Each row has a name. Each question is about the rows just above it. Places in a row count from 0.

[ 16 -32  24  10 -26 -14  32  17 -15  33 -11 -26   7  18 -11  15 -11  -5
  15 -19 -20  -1  16 -11  25 -26  -5] : zita
[-14  32 -33  11  23  11 -26  -8  25 -21 -25  18   3 -16  21 -41 -10   8
 -11  21  -8 -12  32  13  10  32  15] : dobal
[-10  22  10   2 -32   7   7   6  -8 -12   5 -30   5   5  51 -26   9  12
   7  20   3   8  10 -13 -21  -8 -13] : Fop
[ 30 -39  11   5   4 -15  19   7   5  32  36   2   0  34  29  30  22 -12
  15 -28 -15  -5  30   1  30 -14   5] : Zuv
Times [5] occurs in Fop:  3
How many times does zita hold [-11]?  4
How many times does Zuv hold [30]?  4
How many times does Fop hold [-13]?  2
Table of tags by key:
[-27] -> k_810
[-6] -> k_920
[19] -> k_630
[-5] -> k_378
[32] -> k_26
[18] -> k_273
[-26] -> k_926
[20] -> k_107
Join Zuv by its entry at place 6:  k_630
Whose row is [ 16 -32  24  10 -26 -14  32  17 -15  33 -11 -26   7  18 -11  15 -11  -5
  15 -19 -20  -1  16 -11  25 -26  -5]?  zita

[ 4  1 -8 10]  potem
[-5  1  3  4]  Vuluz
[-22 -31   9  26]  vem
[-46 -47  -3 -42]  Bipe
[  4  -4 -12  -4]  Zuvoz
[-47 -39 -47 -47]  posi
[-14  -3  -7 -17]  sur
[-7 14 16 12]  diz
[-10 -41 -26 -37]  tep
[  4 -30  23  28]  pipoz
[16 16 16 16]  Munid
[ 7 14  0  3]  goke
key -> tag
[3] -> k_147
[-25] -> k_42
[-26] -> k_791
The tag of tep, keyed by place 2:  k_791
Whose row is [-7 14 16 12]?  diz
Times [16] occurs in Munid:  4
Whose row is [ 4  1 -8 10]?  potem
Where do [  4  -4 -12  -4] appear?  Zuvoz
How many times does posi hold [-47]?  3
Whose row is [-47 -39 -47 -47]?  posi

[ 6 -9  9 -4  6 40 40  6]  lini
[-12  -9   0   0  -9  14  -8   4]  sogi
[-11  14 -11  -3   5  17   5   3]  Bik
[-19   0   6  11   6   4 -13  13]  kun
[-15  19   8  -3  11  46  -9  17]  vapi
[ 9  3  2 -1  5 24 -8  4]  Tuva
[ -9  -4  -9   0  23  18 -20  13]  subo
[13 11 -4 10 13 13 18 18]  reg
[-4 -8  0 16  8 21 21 -8]  Gegon
Table of tags by key:
[41] -> k_860
[22] -> k_991
[40] -> k_558
[9] -> k_543
[21] -> k_349
[8] -> k_279
Look up the entry of lini at place 5 in the table:  k_558
Times [-12] occurs in sogi:  1
How many times does Bik hold [-3]?  1
Count of [18] in reg:  2
How many times does Gegon hold [-8]?  2
Times [-9] occurs in subo:  2
Times [7] occurs in lini:  0

[ -2  13 -14 -19  -7   0 -11   5  15  14]  luz
[ -3  13 -14 -19 -12   0  27   5  -1  12]  dama
[-11  15 -12 -19 -12   0  14   5  -3  12]  tonil
[ -3  13 -14 -19 -12   0  14   5 -34  12]  zeli
[ -3  29 -14 -19 -12   0  -2   5  -1  12]  gof
[ -3  13 -14 -19 -12   0  14   5  -8  12]  bupip
[ -3  13 -14 -19 -12   0  14   5  -9  12]  Kevaz
[ -3  -7 -11  -1 -12  -7  14   5  12  12]  diral
[ -3   4 -14 -19 -12   0  21   5  -1  12]  Lef
[ -3  11  -8 -19 -12   0 -44   5  -1  12]  mavu
[ -3   0 -14 -14 -10   0  14   5  -1 -27]  tigo
[ -3  13 -14 -19 -12   0  27   5  -1  12] is in which row?  dama
Table of tags by key:
[12] -> k_450
[0] -> k_356
[-7] -> k_961
[-6] -> k_265
[13] -> k_78
Join diral by its entry at place 5:  k_961
Count of [-12] in tonil:  2

[-12 -19  -7  -6   6 -29   9 -26  10   1   6  23 -22  -5  -4   9   7 -35
 -38  19  -4 -13  24  -5  13  -5 -23 -17  16   1 -44   4 -22 -17   7 -19
  -5 -15 -19   3  28  21 -15  19  19  14  44 -11   8  19  53  15  18 -15
  12  -3   9   2  30  19 -24  19 -14]  pibo
[-13 -12   7  21   8  -8 -17   8   0 -23   0  11 -14  -3  21  34  11   7
 -49 -12  18 -15 -25  34  14  22  16  19   8  -7 -12 -16  -1 -17 -39  17
   5   7  22 -26  24  18   1 -19  -5  28  -2 -20   9   2  37  10  29  10
 -10 -15 -16  14 -14 -19  29  -1 -27]  desit
[ -9 -17  -9  -7   5 -27  13 -26  11   3   5  20 -17  -4  -4   3   5 -34
 -28  18  -2 -12  27  -8  10  -9 -23 -18  14   3 -40   3 -24 -15   9 -23
  -5 -13 -22   4  24  16 -17  23  19   8  40  -7   6  18  47  15  12 -19
  -4  -4  12   0  31  17 -27  19  -9]  fimes
[-11 -18  -9  -8   4 -26  12 -26  10   3   5  20 -17  -4  -3   3   4  41
 -31  17  -2 -12  25  -8  11  -6 -24 -15  13  25 -38   4 -24 -17   8 -24
  -6 -12 -22   4  26  17 -16  25  19   8  41  -6   7  19  48  15  13 -17
   8   0  13   2  25  19 -26  20 -14]  fut
[ 13  12  10  32  11  -1  -3  17   0 -21   2   0   2   6  13  18  16  -8
   9  -1  -1  -2 -18  30  -3  -9  29   1   9  16  -4 -21  11  17 -27  30
  15   4  21 -15 -14 -12  -2 -40 -13  18 -26 -18   0 -17  -5   7   1   0
  20 -39 -31  -7 -11 -41  24 -19  30]  dis
[-11  -7  10 -33  -8  18 -29   6 -19  21   4  -2 -14 -10 -26   9 -13  -1
 -26   1  -9  17  -9 -19   2  26 -16   7 -15 -28  15  29  27 -26  22  16
  -9 -16  12  16   4  -9  29  -3  -3  -1  13   4   0   1 -17 -28  13  39
 -13  48   5   6 -13  46   4   1 -37]  dud
[-11  -9   8  21   7  -5 -17  10  -1 -22  -1   9 -12  -3  21  32  10  10
 -44 -13  -5 -13 -26  33  12  21  17  20   6  -7  -7 -15   1 -14 -38  18
   5   8  23 -25  20  42   2 -20  -6  26  -6 -18   8   0  30   8  26  11
 -11 -14 -16  13 -16 -20  30  -2 -24]  gosa
[ 12  12  10 -22  -3  18 -13 -21 -16  21   8  -6  -5  -2 -34  -3  -6 -21
  22  16  -5  26   3 -22 -11 -21  -7 -16  -9 -21  10  23  33  22  42  -5
  -5 -23   8  26 -26  -5  22 -21  -7  -6  -1   2  -8 -14 -43 -26  -9  25
  20  21  -9 -14  -4  26  -5 -13  17]  netur
How many times does netur hold [22]?  3
Table of tags by key:
[8] -> k_956
[11] -> k_205
[10] -> k_264
[0] -> k_385
[9] -> k_122
[1] -> k_106
Join desit by its entry at place 8:  k_385
Count of [-5] in netur:  6
Count of [-9] in dud:  4
Times [16] occurs in fut:  0
The row with [-11  -9   8  21   7  -5 -17  10  -1 -22  -1   9 -12  -3  21  32  10  10
 -44 -13  -5 -13 -26  33  12  21  17  20   6  -7  -7 -15   1 -14 -38  18
   5   8  23 -25  20  42   2 -20  -6  26  -6 -18   8   0  30   8  26  11
 -11 -14 -16  13 -16 -20  30  -2 -24] is  gosa
Count of [41] in fut:  2

[ 42  -3 -14   8  24 -23 -12]  neziz
[ 42  -3 -14 -17  32   9  11]  nufo
[ 18 -41 -24  13 -44 -33 -41]  mup
Count of [-23] in mup:  0
Table of tags by key:
[-24] -> k_652
[-14] -> k_600
Look up the entry of mup at place 2 in the table:  k_652
The row with [ 42  -3 -14 -17  32   9  11] is  nufo
Whose row is [ 42  -3 -14   8  24 -23 -12]?  neziz
How many times does neziz hold [-14]?  1

[ -8 -15  30 -18  -5  45   1  28  26 -14  35  38   1 -11  -5 -42]  Dekiv
[ 23 -12 -33 -22   7 -25 -39 -12  -8 -13 -30 -42 -19  28  38 -18]  lapib
[ 21 -31  25 -41 -18  15  24 -42 -15 -46  37  34 -41  29 -15 -16]  rutas
[ -6  17   1   3 -46  22  29  28 -26 -46   7  42  -7  37  44 -32]  Bomus
tags:
[-33] -> k_859
[-41] -> k_458
[25] -> k_721
[24] -> k_574
[-42] -> k_149
[26] -> k_72
[-32] -> k_188
Join rutas by its entry at place 2:  k_721
How many times does Bomus hold [-7]?  1

[4 5 4 5 4]  Sebod
[ 6  5 11  3  3]  Reber
[18  2 46  2  2]  Bebi
[3 2 3 7 3]  goko
[10  4  8  5  4]  subur
[17  3 22  3  5]  Pulu
[44  2 50  3  6]  Lek
[9 5 7 7 7]  goz
[2 8 2 7 5]  posu
[11  3 24  2  3]  Mak
[2 9 2 5 3]  tif
Table of tags by key:
[8] -> k_9
[11] -> k_938
[7] -> k_882
[5] -> k_587
[2] -> k_627
[50] -> k_842
[12] -> k_321
[4] -> k_328
Join subur by its entry at place 2:  k_9
Whose row is [18  2 46  2  2]?  Bebi
Times [2] occurs in goko:  1

[ -8  16 -23  19  -6   7  20   7  -6   4  16 -23 -27   0 -25 -24   5 -12
  15  12   0  21 -21  11  -8 -12  17   7   3  26  15  31  20   1  -1  -2
  -9] : Salap
[-10  17 -25  23  -4   6  23  12  -7   5  18 -25 -30   1 -27 -28   4 -12
  15  11   1  24 -22  11 -10 -14  20 -12   1  30  17  35  23   1   1  -2
 -14] : Vutu
[ -8  16 -21  16  -6   8  18   7  -6   4  15 -23 -25   0 -24 -22   6 -11
  14  12   0  19 -20  10  -7 -11  14   6   4  24  13  29  19   1  -1  -2
  -8] : Vig
[ -9  17 -23  21  -5   7  22   9  -7   5  17 -24 -28   1 -26 -25   5 -12
  15  11   0  22 -22  11  -9 -13  18   8   2 -25  15  33  22   1   0 -11
 -11] : las
[-11  16 -27  26  -2   5  24  14  -7   5  19 -26 -31   0 -27 -29   4 -12
  15   9   2  17 -22  12 -10 -15  21  14  -1  31  17  38  26  12   2  -2
 -17] : vezo
[ -7  11 -19  14  -6   7  16   4 -10   4  13 -21 -21   0 -23 -19   7 -10
  12  11  -1  17 -19  10  -5 -10  12   4  11  22  11  26  16   1  -2  -3
  -5] : runik
[-11  15 -28   0   0   2  18   0  -7   5  20 -28 -31   0 -27 -32   4 -10
  18   8   3  25 -21  18 -11 -15  23  18  -3  32  17  39  27   0   2  -2
 -20] : didet
Count of [9] in runik:  0
Count of [18] in didet:  4
How many times does las hold [-11]?  2
Table of tags by key:
[0] -> k_970
[2] -> k_880
[-2] -> k_516
[5] -> k_969
Join las by its entry at place 34:  k_970
How many times does runik hold [11]?  4

[-17 -21   8 -14  -9 -14  15 -29   4   5] = Nak
[ 11   2  10  14   3   1 -11   9  -3   6] = Tisin
[ 11   2  10  14   3   1 -11   9  10  11] = Vadub
[-21   5  -6 -17 -36 -41  -2   2   8  40] = Teza
[ 10  34 -28   2  12   8 -20  37  16 -18] = tute
[ 19   5   7  14  19  22  -8  12   0 -19] = kulid
[  1 -24  31   3 -10   1  12 -21 -10  13] = detut
[ -7 -19  15   3 -14 -11  15 -19  -2   6] = buzet
[ -2  12 -15  -3   9  -7  15   8  -2   7] = fipu
[ -2  12 -15  -3   9  -7 -14   8  -2   7] = sezur
[ -3  25 -25  -4  -1 -10 -17  23  17  10] = nol
tags:
[10] -> k_295
[2] -> k_794
[-7] -> k_674
[-17] -> k_771
[-19] -> k_370
[11] -> k_319
[1] -> k_384
[-8] -> k_957
Join buzet by its entry at place 0:  k_674
Whose row is [-17 -21   8 -14  -9 -14  15 -29   4   5]?  Nak

[ -3 -30  -8 -12  49 -15   9  49  -2 -29  12  14  -8 -30  24 -30  -3  -6
   0  11  15] : tude
[ 15 -25   8 -16  15 -49 -19  18   3  15  15  15  22 -14 -14 -16  -2  23
   3  30  54] : viz
[ 15 -25   8 -16   0 -49  30  -5   3  15  -8 -35  22 -14  51 -16  -2  23
   3  30  43] : vom
[-31 -22  11 -16   3 -49 -12   3  -6  16  -2   3  20  -9  14 -18   1  23
   3  34  14] : Ditur
tags:
[3] -> k_877
[-30] -> k_484
[0] -> k_612
The tag of tude, keyed by place 18:  k_612
How many times does tude hold [-30]?  3
Count of [14] in viz:  0
Count of [4] in Ditur:  0
Times [14] occurs in vom:  0
How many times does tude hold [-6]?  1

[-21  -2  39   3]  pive
[ 27 -16 -16 -15]  Gub
[-42  29  33  33]  Galuv
[  4 -35 -29  45]  Modor
[ -2  44  38 -40]  gupas
[  1  11  25 -26]  peb
[ 27 -53  49 -24]  mobos
Count of [-16] in Gub:  2
Table of tags by key:
[-2] -> k_248
[28] -> k_547
[-3] -> k_699
[27] -> k_475
[3] -> k_32
[4] -> k_760
[1] -> k_387
[-42] -> k_545
Look up the entry of gupas at place 0 in the table:  k_248
Whose row is [ -2  44  38 -40]?  gupas
The row with [-42  29  33  33] is  Galuv

[ -1  28  -6 -16 -23  -1  29  18   7  38  16  28 -21 -37  27   0   8  13
 -10  -5  -1  -2 -22  10  -1 -14  -6   5  10  -2   6  -5  38]  Gabi
[ -1  28   0 -16 -23   8  29  18   7  38  16  28 -21 -37  27   0   8 -40
   5   2 -11   2  31  -1  -3   9  -4  -9  16   5 -26 -13  -2]  Bosu
[  8   8  32 -29 -35  16  30  19   9 -14   4  19  -2 -18  21  -2   0   0
  -5   1 -30  -7 -13 -10  -7   2  10   4  15   8  33  -2  -7]  Mamu
Table of tags by key:
[10] -> k_871
[-4] -> k_738
[16] -> k_635
[28] -> k_281
[-6] -> k_369
Join Bosu by its entry at place 26:  k_738
Whose row is [  8   8  32 -29 -35  16  30  19   9 -14   4  19  -2 -18  21  -2   0   0
  -5   1 -30  -7 -13 -10  -7   2  10   4  15   8  33  -2  -7]?  Mamu
Times [0] occurs in Gabi:  1
Count of [4] in Bosu:  0
Times [7] occurs in Bosu:  1

[ -9 -20   6   3   0  -1  -5  -8   2  -5 -10  -8  -5   7  -2  -3   5  -8
   3  -8] = lar
[ 21 -11   0  17  -7  -9   8  11   0   6  21   3 -15  -9   0  -9  -9  20
  41   4] = bubup
[ 15  -8  -1   0  32   5   5  16  31   9  23  27 -18 -21  23   4  42   5
  32   4] = dapo
key -> tag
[-5] -> k_836
[16] -> k_425
[-17] -> k_54
[-19] -> k_352
[-4] -> k_512
[-18] -> k_911
[-15] -> k_887
The tag of dapo, keyed by place 12:  k_911
Whose row is [ 21 -11   0  17  -7  -9   8  11   0   6  21   3 -15  -9   0  -9  -9  20
  41   4]?  bubup
Times [-9] occurs in bubup:  4
How many times does lar hold [-7]?  0
Where do [ 15  -8  -1   0  32   5   5  16  31   9  23  27 -18 -21  23   4  42   5
  32   4] appear?  dapo

[ -1  -1   3  -5  -2 -22 -13] = buz
[ 25  26  -7 -31  30  13  50] = nagev
[  3  -4   9   2 -10  14   3] = zose
[1 1 0 0 1 1 1] = Lamu
Count of [0] in Lamu:  2
How many times does Lamu hold [1]?  5
tags:
[4] -> k_151
[8] -> k_625
[9] -> k_411
[2] -> k_655
[3] -> k_521
[-1] -> k_77
Look up the entry of zose at place 0 in the table:  k_521
Count of [3] in buz:  1

[-30  -9  -9 -31 -22  -4] : Meru
[24  1 40  7 19 11] : Rudap
[  2  27   7  -6 -33 -10] : punid
[  8  14 -18  -1 -18 -18] : lobu
[-21 -17   8 -19  -2   7] : zabu
[29  9 23 18  5 -1] : Nok
[-14 -24   3 -31 -29  -8] : Mor
How many times does lobu hold [-18]?  3
Table of tags by key:
[9] -> k_728
[14] -> k_952
[-9] -> k_994
[-18] -> k_599
Join lobu by its entry at place 1:  k_952
Times [-9] occurs in Meru:  2

[ 6 14 30 -7] : fasan
[-25 -32 -21 -30] : Nela
[-27 -16 -20 -35] : Sired
[15 15 31  1] : varif
[ -4  -7  25 -19] : pugoz
[-13  10 -23   2] : duda
[-19 -26 -50  -8] : Putu
[-19  -7 -50  16] : Sege
[-16 -16 -20 -35] : debel
[ -7 -19  -6 -28] : vunes
[ -7 -19  -6   5] : lod
Times [-51] occurs in Sege:  0
Table of tags by key:
[-28] -> k_331
[-50] -> k_657
[25] -> k_304
[-20] -> k_20
[-5] -> k_119
[-6] -> k_858
[-49] -> k_285
Join vunes by its entry at place 2:  k_858
Where do [-27 -16 -20 -35] appear?  Sired
Times [-6] occurs in vunes:  1

